The same turns and mirrors carry the whole set onto itself, and each row onto the other rows of its family. Which rows share a family with each named row? Give them in list order.
These 18 rows form 3 families of 6 rows each.
E: [ -1  -8 -11  -7  13 -11   7   2  -7  16  19   8   5   3 -16 -10  13 -14
  11   1   4   4   6 -10  -9  21  13  17   6  -7]
A: [ -1  -5 -29  27  -5 -11   2 -28   2  -3  -7  -1   2  -9  10  -3   0 -14
 -10   4 -11  11   6  -9 -13 -18  14  -1   8  -2]
G: [  6   6 -28  13   1 -16  -4 -18   5 -12   7   3   4  -3   7   1  19 -15
   0  -5  -7  25  21   5 -13  -1  18  18   2   2]
B: [ -3  -2 -20  29  -6 -11   6 -24   6 -10  -3   3  -4 -11  11   3   3 -18
 -12  -2  -9   4   4 -12 -14 -15  11   2  -4  -5]
K: [ -6 -16 -14  22  -5 -10  13 -19  -2  -3   0   7 -20  -3   5   5  -1 -16
 -23   9   0  -9   2  -3  -1  -4   9   6  -8  -2]
R: [ -5 -18 -18  22  -5  -7  12 -22  -4   9  -6   3 -10  -6   3  -3  -8 -14
 -16  12  -3  -9  -4 -12  -4 -11  10  -3   5  -5]
H: [ -9 -16  -9  22  -3  -8  15 -14  -3   4  -1   7 -15  -4   0  -1  -3 -17
 -16   7  -2 -14  -5 -16  -5  -4   7   0  -7  -8]
T: [  3 -14 -15  -9  11  -4   7  -5  -9  26  12   8   5   4 -13 -14   5 -13
   9   8   5   3   4  -7  -5  17  14  11  15  -5]
N: [ -4 -22 -11   4   3  -3  14 -10  -9  23   3   7  -8   1  -9  -9  -5 -13
  -6  13   5 -12  -4 -11  -1   7   9   3   8  -6]
V: [  6   3 -32  14   2 -12  -5 -22   2  -2   2   0  14  -7   7  -8  11 -14
   7  -3  -9  27  15  -4 -16  -8  19   8  15  -1]
Z: [  6   1 -21  -4   9 -13  -2  -6  -1   2  17   7   6   4  -5  -4  21 -14
   8  -2   0  22  20   5  -9  16  18  24   6   2]
L: [ -4 -20  -6   4   4  -6  15  -6  -8  12   9  11 -18   6  -9  -1   3 -15
 -13  12   7 -12   1  -2   2  14   9  13  -4  -4]
W: [ -2  -2 -24  27  -6 -15   4 -24   5 -15  -1   4  -9  -6  12   7   7 -16
 -17   2  -7  10  12   1  -9 -12  14  10  -5   0]
M: [  2 -11 -10  -9  10  -9   8   0  -7  14  17  11  -5   9 -12  -5  13 -14
   2   6   7   3  11   1  -2  24  13  22   3  -2]
D: [ -6 -18  -5   3   7  -7  16  -2  -9  17  11  10 -10   3 -12  -6   1 -15
  -4   7   5 -13  -4 -16  -2  14   9   8  -2  -9]
F: [  8  -1 -25  -4  10  -8  -3 -10  -3  14  10   4  16   0  -5 -13  14 -13
  16  -1  -2  23  15  -4 -12  10  18  13  18  -2]
C: [  2   7 -26  18   0 -15  -2 -20   8 -10   5   2  11  -9   7   0  15 -18
   3  -8 -11  21  13  -6 -21  -8  15  11   2  -3]
P: [  3   5 -21  -1   9 -15  -2  -7   2   3  16   5  16  -2  -5  -7  20 -16
  15  -6  -4  22  13  -5 -18  10  16  19   8  -4]

Same family as D: E, B, H, C, P
Same family as F: A, R, T, N, V

The same turns and mirrors carry the whole set onto itself, and each row onto the other rows of its family. Which rows share a family with each named row? Give them in list order.
These 20 rows form 4 families of 5 rows each.
lele: [-10   1   5  -8  -2  19  -9  -5 -16]
Mik: [-15   8   5 -18  -3  -2   4 -14 -29]
gulan: [-22   5   8 -12  -8  -4   8  -8 -28]
ret: [-22  13   2 -28  -3 -10   0 -11  -1]
sul: [-13   0 -12 -13 -14  -5   1   9  -3]
Lur: [-10  10   9 -18  -3 -15  -2 -12   1]
ganob: [-15  12 -14 -14 -13  -3   7   8   3]
lel: [-15  13   6 -12  -7  23  -2  -2 -18]
luk: [ -1  11   9 -11  -8  18  -3  -3 -11]
Nudut: [-20  17   4 -15  -9  -5  -3  -9 -27]
bopa: [-18   7  -6   6 -13  13   8  -5   2]
migar: [-15   1 -15 -12  -9  -6   4   4   6]
Gad: [-23   9  -3   5 -13   8  10 -14   1]
nubes: [ -8   0 -16 -17 -10  -2  11   0   0]
Setep: [-18   8  -5 -13  -6  -4   4 -14 -30]
rusa: [-16  12   3 -21   4 -16   2  -7  -4]
Fam: [-17  14  -8   9  -3   9   8  -7  -2]
Dodi: [ -6   9   9  -4  -9  19  -3  -8 -16]
gona: [-20  14 -12   2 -13  15   0 -10   1]
zoku: [-19  12   6 -19   9  -9   0  -8   0]

Same family as luk: sul, Gad, Setep, zoku
Same family as lele: gulan, Lur, nubes, Fam
Same family as Mik: bopa, migar, rusa, Dodi
Same family as lel: ret, ganob, Nudut, gona

